In the data rows, 128 means zero.
Each thing below was measured twice, in two different ways. The second way is not exact.
First some of them both ways: the first way, then the second way, then a blank line.
[126 133 125 104  85 108 106 107 128 146 108 144  92]
[151 140  86 131 121 156 135 105 135]

[144 118 105 138 156 156 125  68 128 175  89  96 107]
[117 118 101 137  73 147 161 132 135]

[136 112  81 172  65 138 157  63 158 247  14 255  78]
[106 184   0 153 107 144 241  78 137]

[126 173 124 105 159 114  88 171 103 116 156 152 134]
[126 152 149 117 149 143 105 124 126]

[134 155 109 100 135 123 112 137 116 140 112 165 102]
[122 152 114 124 121 149 141 103 121]

[126 133 102 134  91 122 142 117 139 157 100 196 125]
[127 170  89 127 146 132 171 108 131]

[117 175 115 117 157 121 116 166 120 127 147 179 139]
[118 157 152 113 155 132 138 109 118]

[129 147 119 123 151 129 111 147 117 130 121 154 115]
[121 143 128 138 120 137 137 113 120]

[ 97 102 139 142 193 149 131  60 108 109 162  66 147]
[105  60 152 133 118 151 147 182 120]

[182 153 150 124 124 115 122 196 147 140 118 134 121]
[131 177 126 123 119 108  77  97 119]

[151 108 117 166 182 169 136 106 124 146 122 109 145]
[ 85 116 130 142 103 118 138 149 127]

[ 69 127 136 119 138 118 147  89 102  88 193 106 151]
[121  75 166 106 178 152 144 156 123]

[170  99  90 181 115 162 136  51 155 237  21 171  97]
[110 162  20 160  62 144 198 112 120]

[143 157 118 142 203 145 101 112 100 153 118 129 127]
[ 86 126 120 139 111 148 127 129 111]

[105 123 123 131 117 137 146 116 146 131 137 136 116]
[135 113 132 130 131 130 153 119 134]

[115 152 121 101 175 112  61 156 112 134 117 156 100]
[146 136 118 130 109 161 115 127 114]

[103  64 135 104  47 151 196  49 147  75 168  37 123]
[160  66 159 118 127 120 143 146 143]

[ 95 116 131  97 128 119 115 131 135 107 135 120 115]
[158 113 139 117 124 132 134 142 127]

[126  81 116 140 101 172 192  11 149 137 130  87 131]
[113  90 113 139 112 130 197 148 141]

Here are 40 more, measured the second way only, each followed by its number:
[121 118 137 128 142 145 128 154 122] 0
[ 96 164 144 116 146 150  97 108 108] 1
[115 205  61 132 123 169 170  86 114] 2
[137 143 140 115 157  91 107 132 143] 3
[107 248   0 140 112 105 205  57 132] 4
[ 81  61 110 160  66 150 181 166 143] 5
[107 165 149 109 180  83  83 146 149] 6
[127 110 179 115 169  95 116 140 151] 7
[132 102 118 127 114 153 195 139 141] 8
[ 88 151 115 151  73 150 129 120 101] 9
[254  85 144 138 105 103  76 106 156] 10
[146 104 171 103 200 109  95 144 144] 11
[135 186  22 137  95 182 214  65 119] 12
[111 141  94 151  82 142 124 121 125] 13
[128 139 150 121 142 142 107 115 111] 14
[ 98 164  70 123 128 171 151 120 116] 15
[254  35 151 124  77 137  97 133 142] 16
[119 174 130 119 152 137 109 109 114] 17
[111 181 107 138 101  91  76 108 127] 18
[149 145 121 119 124 144 127  84 121] 19
[124 136 147 113 165  90  71 178 132] 20
[193 147 105 108 133  92 108 101 120] 21
[115 117 184 117 154  99 119 142 145] 22
[119  91 141 131 131 141 144 152 112] 23
[176  81 166 110 148 114 101 135 127] 24
[105  86 150 129 119 145 156 167 150] 25
[ 95 193 113 118 158  96  79  93 123] 26
[117 162 134 111 131 147 114 100 120] 27
[141 178   0 133  92 166 208  81 131] 28
[113 214  28 146  83 171 204  94 114] 29
[ 94 193 130 112 155  95  90 100 105] 30
[117  96 173 122 143 136  99 131 122] 31
[203  81 161 143 120 103  98 139 148] 32
[107 129 113 140 113 132 135 132 118] 33
[101  67 165 132 122 128 163 162 136] 34
[115 107 165 114 124 130 137 155 120] 35
[130  73 130 109 148 152 177 164 143] 36
[131 137 154 133 126 109  95 125 125] 37
[148  64 143 134 100 120 134 137 145] 38
[150 130 123 120 135 129 144 110 129] 39
Some of them follow, measured the first way. Which numbered row above is each one? Its number follows it:
[ 99 138 131 137 166 115 101 130 113 115 136 142 139] 0
[ 76 123 155 149  95  93 144 180 129  81 171 129 183] 11
[ 88 103 152 114  87  98 144 155 126  64 152  79 125] 24
[144 180  83 122 134 111 107 119 126 198  77 229  89] 2
[105  90 104 126  89 140 181  38 137 136 130 112 109] 8
[113 133 136 131 157 147 140  71 127 116 147  82 139] 23
[117 131 127 123  79 119 157 107 147 126 119 127 121] 39
[ 62  96 112 120 125 128 149  59 103 118 159 118 147] 36
Here are 40 more, measured the second way only, each followed by its number:
[150 133 145 129 125 121 111 115 125] 0
[136 104 137 121 157 126 130 146 127] 1
[143 113 196 128 165  92  84 140 140] 2
[142 155 141 127 136 154 106  97 120] 3
[ 98  71 143 153  87 137 162 178 152] 4
[113 130 171 144 135  82  90 150 126] 5
[174 106 146 126 121 126 116 128 139] 6
[128 112 132 123 148 131 171 118 137] 7
[121 180 146 115 183  88  99 129 129] 8
[128 164 121 120 148 139 118  98 129] 9
[161 101 173 103 188  88  80 177 139] 10
[153 119 118 137 119 152 120 110 125] 11
[135 119 123 129 127 158 112 110 105] 12
[103  80 126 144  92 136 189 170 139] 13
[128  85 123 137 123 133 167 149 149] 14
[203 121 148 136 111 147  92 107 132] 15
[148 133 150 130 146 129  91 101 120] 16
[112 110  95 116 157 125 152 162 146] 17
[122 138 133 110 179 121 127 136 116] 18
[154 132 122 136 114 128 127 116 122] 19
[128 125  78 134 131 138 215 127 138] 20
[129 156  88 135  99 149 117  92 109] 21
[134 114 195 125 176 104 100 141 127] 22
[162  80 152 114 153 112  86 163 149] 23
[122 151 159 106 179  78  71 144 142] 24
[ 66  95 170 154  86  95 105 172 126] 25
[ 93 206 125 112 149  92 104 111 129] 26
[ 33  92 112 194   7 114 103 181 111] 27
[ 94 113 134 141 102 153 110 159 118] 28
[136 126 121 128 127 141 126 129 117] 29
[120 122 108 135  94 165 157 119 109] 30
[122 162  92 144 115 148 156 107 122] 31
[116 143 151  95 201  94  82 151 137] 32
[136  69 194 112 168 107 121 163 150] 33
[140 127 134 121 142 128 136 120 126] 34
[116 143 130 125 117 144 107 112 119] 35
[113 121 158 127 127 112 106 134 131] 36
[158 150 147 131 153 132  85  96 112] 37
[178 107 181 101 125  76  72 118 119] 38
[ 76 113 148 153  86 101 103 168 122] 39
Some of them follow, measured the first way. Which numbered row above is each one? Its number follows it:
[120 112 145 118  69 137 143 105 151  99 137  70 116] 6
[107  89  91 161  71 138 185  33 158 160  93 156 120] 20
[225 101 127 206 255 226  74  95  95 194  71  30 151] 27
[120 166 134  87 158 111  93 136  98 118 114 139  99] 12
[126 142 139  94 132 131 103 160 132 112 135 124 121] 0
[118 122 114 109 155 118 116  96 121 153 113 151  74] 30
[120 133 119 119 109 125 146 112 134 123 137 127 127] 34
[129 186 117  85 153 108  80 174 108 114 142 164 108] 3
